(in the rows, 128 means zero)
One turn or mirror swaps these rows in pairs. Which row does each one swap with?
The rows were stretched afterwards, more along some directions than others.
J_838: [135 146 132 108 145 137 133 138 133 130 131 143 127  92 150 150  81]
J_746: [121 147 124 114 124 147 113 137 152 124 129 143 109 110 154 140  60]
J_487: [122 125 140 140 114 154 103 142 141 154 114 131 136 121 156 137 113]
J_357: [ 91 140  94 126 106 162 123 147 159 124 121 156 124 130 171 168  71]
J_188: [122 163 158 111 117 144 135 116 137 130 118 151 108  96 149 168  99]
J_767: [139 126 129 128 128 163 132  99 127 105  99 135 145 138 157 156  89]
J_309: [131 129 122 133 140 139 133 104 105  97 106 124 148 139 147 126 130]
J_6: [142 140 152 116 113 144 140 130 138 119 111 145 136 112 155 168 113]
J_470: [118 133 127 132 131 119 125 110 131 125 116 160  91 112 149 140  82]
J_722: [125 133  96 108 127 157 137 134 125 104 108 131 153 129 175 146  92]
J_835: [127 113  85 130 120 167 126 109 142 107  96 150 156 143 165 136  81]
J_370: [146 141 113 115 148 146 161 118 115 117 118 138 126 117 137 149  72]
J_762: [140 127 131 109 148 141 124 108 123 121 123 121 158 106 139 133 114]
J_731: [118 138 149 127 121 166 114 100 143 121 115 150 127 105 146 165  84]
J_72: [118 146  97 110  89 155 136 145 138 129 132 147 134 123 157 146  67]
J_229: [140 141 163 125 129 148 128  86 130 120 116 135 141 104 130 141 124]
J_282: [120 127 109 158 116 141 129 122 113 124 107 145 137 148 153 129 123]
J_990: [114 159 123 120 115 135 137 141 129 130 127 144 117 100 147 144  95]
J_693: [116 161 131 109 114 171 129 143 156 124 127 149 139 103 154 173  76]
J_743: [ 98 126 120 147 105 145 121 110 143 124 112 164 124 120 165 144  75]
J_712: [156 133 140 121 158 155 143 113 136 122 114 148 132 116 132 147  81]
J_916: [144 140 107 118 155 155 149 108 122 102 120 141 151 132 131 138  90]
J_847: [118 137 110 142 119 175 132 122 133 112 103 135 162 147 153 149 117]
J_592: [132 127 126 126 145 140 140  99 118 115 113 141 131 104 159 151 104]
J_987: [ 93 159  91 120 111 164 132 142 135 118 123 158 115 125 149 162  65]
J_692: [116 149 108 129 116 146 127 135 136 106 102 138 144 124 168 128 102]
J_520: [146 143 164 108 124 150 111 108 141 126 106 123 150 111 142 128 122]
J_893: [116 130 108 135 119 168 114 120 145 125 121 148 146 141 141 133  96]
J_114: [136 145 104 102 143 138 143 150 122 126 131 125 141 109 137 136  74]
J_757: [138 141 152 125 118 151 123 108 155 129 118 158 135 109 142 162  70]
J_560: [129 136 144 119 130 117 117 152 115 139 124 124 114 103 154 129 105]
J_735: [140 132 147 101 125 157 126 118 146 139 121 115 133 101 137 137 105]
J_180: [124 144 100 126 150 158 154 117 131  96 110 158 140 126 156 157  95]
J_58: [138 144 120  97 117 173 140 128 153 112 103 147 149 106 165 175  61]
J_528: [131 104 108 164 116 136 129 116 127 111 101 152 140 152 161 125 121]
J_787: [102 127  91 134 110 139 117 150 127 127 112 145 117 131 184 144  82]
J_672: [121 148 101 100 118 164 140 142 153 108 125 137 135 119 159 160  51]
J_558: [138 140 167 135 116 142 125 121 127 136 111 140 132 104 156 159 117]
J_462: [127 164 131 112 137 145 163  94 132  85 107 160 115 108 147 182  74]
J_57: [121 128 118 130 120 176 125 111 158 118 113 147 141 141 147 161  75]
J_513: [111 163 142  96 104 161 139 117 145 125 122 154 128 107 142 178  75]
J_303: [111 162 103 104 126 167 133 113 145  88 121 145 135 127 154 159  82]
J_90: [148 110 119 122 135 152 124 122 126 120 106 125 150 132 160 125  85]
J_851: [ 98 157  95 121 104 148 131 135 147 118 123 168 132 126 159 163  79]
J_224: [115 134  95 127 123 166 147 110 139  96 106 129 149 124 162 142 104]
J_392: [120 135 122 157 125 146 140  92 127 105 102 158 122 132 154 140  97]
J_359: [115 123 106 113 118 158 112 116 150 116 122 134 141 129 160 138  91]
J_124: [127 129 144 120  96 158 118 101 145 122 120 144 150 103 168 155  98]

Swapped with J_592: J_370
Swapped with J_359: J_672
Swapped with J_693: J_893
Swapped with J_757: J_851

One turn or mirror swaps these rows in pairs. Which row does each one swap with?
The rows were stretched afterwards, more along some directions than others.
J_753: [105 132 135 133 153 120 135 154 132 116  93 133 117 111 145 129 137 132
 139 122 166 155  82 145 130 122]
J_351: [149 144 147 152 121  92 114 127 178 111  98 118 141 107 113 107 145 123
 105 132 156 139  75 148 115 202]
J_550: [113 137 130 149 143 105 125 106 142  90  91 148 115 121 141 127 157 153
 110 127 165 177 107 133 115 162]
J_786: [115 146 130 138 132 108 146 141 107 110 104 129 106 138 130 136 114 138
 139 135 181 136 109 141 119 112]
J_377: [151 166 129 139 142  83 114 106 130 104 125 140 110  88 158  93 141  94
 135 156 160 145 127 142 119 154]
J_16: [163 152 139 161 126  92 135  95 150  99 117 139 128 108 103 119 138 143
  94 114 158 161  84 119 122 155]
J_137: [119 147 143 134 115  97 123 151 131 110 126 135  84 111 152 109 107 133
 137 160 172 144 120 160 141 139]
J_657: [144 153 173 144 132 105 138 115 173 108  95 129 118  76 133  94 126 126
 111 128 175 135  99 154 136 194]
J_455: [167 150 152 154  89  77 142 100 157 109 120 111 125 122  93 154 137 131
 124 142 145 133 112 136 101 151]
J_162: [167 153 118 125  94  90 128 102 146 113 120 141 116 114 128 104 126 144
 118 144 144 149 120 133 114 175]
J_400: [152 144 152 159 125 113 125 137 151 140 128 132 137 134 122 123 137 111
 143 155 155 136 101 172 120 145]
J_378: [107 129 142 127 129 101 154 148 115 116 109 129 111 107 122 112 119 152
 148 126 172 158  58 151 138 122]
J_236: [142 144 154 148 123  73 154 130 171  96 141 116 115  89 107 113 127 143
 139 124 161 159  80 136 119 176]
J_737: [146 141 155 161 111  88 125 116 151 116  75 131 138 119 121 110 147 114
 138 139 168 164  79 165 118 163]
J_63: [120 153 122 130 139 102 152 102 149  96 120 148 110  99 112 139 168 158
 131 125 162 178  94 117 130 162]
J_403: [154 139 164 165 107  85 120 104 179 101  97 124 131  90 112 109 144 106
 128 148 145 130 127 160 106 199]
J_484: [139 138 166 143 122 124 138 114 169 113 100 131 135 126  95 149 146 135
 129 118 144 147 111 154 135 151]
J_724: [133 153 165 104  99  93 117 117 167 111 142 128  83  98 139 120 148 131
 136 133 155 149 132 163 114 153]
J_500: [124 140 131 165 120  86 129 153 125  91 102 117  88 108 139 137 133 109
 144 147 161 148 109 155 121 109]
J_93: [132 131 164 136 112 129 113 110 186 120 100 142 130 141  91 133 156 154
 133 138 138 164 122 138 143 165]
J_610: [120 152 164 145 151 103 123 121 189 100  99 107 111 100 109 128 133 142
 119 124 185 143 100 151 128 205]
J_85: [150 144 151 113 106  93 133  98 170 128 141 125 130 122  99 145 138 171
 111 119 154 144  94 132 100 189]
J_638: [151 152 110 157 147  79 115 102 136  99 105 118 122 127 135 125 144 106
 117 142 171 134 135 122  91 140]
J_228: [162 146 139 121 108 101 119 107 178 125 149 143 104  80 153  92 160 125
 127 133 137 182 105 154 123 176]
J_168: [133 145 149 151 103  75 114 139 136  77  61 121 108 116 114 124 119 102
 129 156 195 138  86 165 133 138]
J_89: [137 123 143 161 113 103 126 176 135 132 121 127  99 129 133 119 106 133
 126 134 145 146  94 151 105 126]
J_568: [105 132 170 177 155 124 138 154 132 111  76 120 131 140 103 160 131 135
 137 133 182 123  94 142 127 136]
J_472: [136 137 142 164 144 129 150 118 147 110  91 146 132 113 119 118 143 152
 128 113 141 158  93 142 144 152]
J_166: [165 151 134 115  72  77 124 123 130 109 111 133 101 122 120 118 127 113
 132 146 154 146 112 142 131 120]
J_721: [137 143 158 111  85 119 116 141 167 139 137 138  92 101 151 102 137 141
 137 137 150 177  87 180 134 161]
J_566: [132 120 141 158  93  84 105 137 164  93  82 141  86 103 138 108 142 129
 114 145 142 178 110 158 108 172]
J_541: [149 175 149 132 114  79 129  83 145  99 131 131 107 106 142 111 135 121
 133 150 162 142 145 155 110 159]
J_295: [146 127 147 167 123  99 110 139 168 123 123 129 117  86 156 101 135 102
 134 157 143 169  93 171 114 160]
J_581: [139 149 135 141 135  78 102 123 170  94 115 124 128 137  96 151 161 127
 100 151 192 155 107 125 120 161]
J_829: [133 163 150 121 145 113 158 122 145 125 152 127 136 127 123 135 133 142
 161 139 166 125 113 161 144 139]
J_439: [126 146 162 135 156 111 114 126 191 124 132 133 130 124 114 116 157 148
 138 123 188 156  74 160 109 224]
J_790: [129 144 139 112  91  70 104 120 149 117 102 131 101 104 143 109 150 118
 134 141 186 179  87 170 103 167]
J_670: [141 126 160 127  90  84 102 132 188 102 127 110 114 110  96 136 132 149
 116 131 146 142 111 133 102 194]
J_191: [145 135 140 159 117  96 112 132 147 105  91 145 120  97 149  91 144 109
 103 136 158 170  84 136  98 158]
J_510: [136 165 135 123 154 130 109 109 165 111  82 131 161 142 107 130 158 121
 119 161 159 111 129 156 146 174]
J_358: [120 144 171 136 137 117 117 125 159  95 116 122 107 127 103 152 122 163
 111 134 162 119 135 120 133 157]
J_986: [130 130 173 155 114 117 111 143 181 128 137 112  96 111 138 134 128 128
 137 147 136 146 116 155 113 152]
J_982: [145 145 142 142  98  95 139 131 140  91  90 137 130 133  84 137 130 133
 122 156 171 128  97 122 119 153]
J_241: [124 159 137 138 151 129 144 110 131 110  74 152 142 145 129 116 147 140
 141 158 172 138 106 159 159 140]
J_84: [119 147 174 183 136  81 148 142 151  97 132 120 107  73 124 121 138 113
 149 133 166 160  74 158 113 170]
J_424: [118 148 145 135 140 123  85 113 166 106  95 144  94 119 152 115 161 133
 109 135 180 181 122 152 132 166]
J_279: [127 161 141 136 149  96 127 103 182 103 118 121 132  98 138 112 164 116
 144 140 178 150 111 175 124 201]
J_348: [131 130 130 138 138 118  87 123 182 112 101 129 127 139 132 127 140 145
  86 133 155 147 136 143 120 180]
J_804: [140 143 147 167 127 105 131  76 153  95  99 146 101  98 126 141 174 142
 104 114 148 180 132 116 111 156]
J_318: [144 133 109 116 110  97 127  91 156 111 110 129 101 104 123 123 152 145
 111 111 158 180  97 138 109 155]
J_416: [159 160 144 136 107  81 133  76 144 111 124 141 118  95 137  98 140 133
 132 135 165 157 122 160 110 171]
J_892: [127 138 122 128 104  90  91 160 135 113  90 124 118 136 156 115 129 113
 122 170 162 145 107 171 115 133]
J_789: [126 158 152 141 152 106 105 120 162 108  98 125 154 164 120 137 140 129
 134 163 187 130 111 172 121 178]
J_122: [135 148 146 142 127  94 111 123 156 114 107 112 140 142 118 142 135 126
 133 159 186 123 105 181 107 170]
J_774: [147 141 151 143 107 112 142 123 172 118 106 125 147 115  79 127 131 132
 136 153 139 124 117 151 140 163]
J_946: [130 142 159 127 121 103 125 157 178 117 113 107 140 112  96 121 133 122
 143 151 163 112  93 163 130 184]
J_81: [119 147 153 124 137 100 113 120 155 103 127 137  91 122 135 143 150 151
 118 134 161 185 117 140 144 122]
J_152: [128 145 147 122 113 108 134 145 173 114 112 123 113 120 132 121 141 130
 142 143 166 167  82 181 145 144]

Swapped with J_400: J_403
Swapped with J_484: J_84
Swapped with J_358: J_424
Swapped with J_786: J_550
Swapped with J_670: J_721

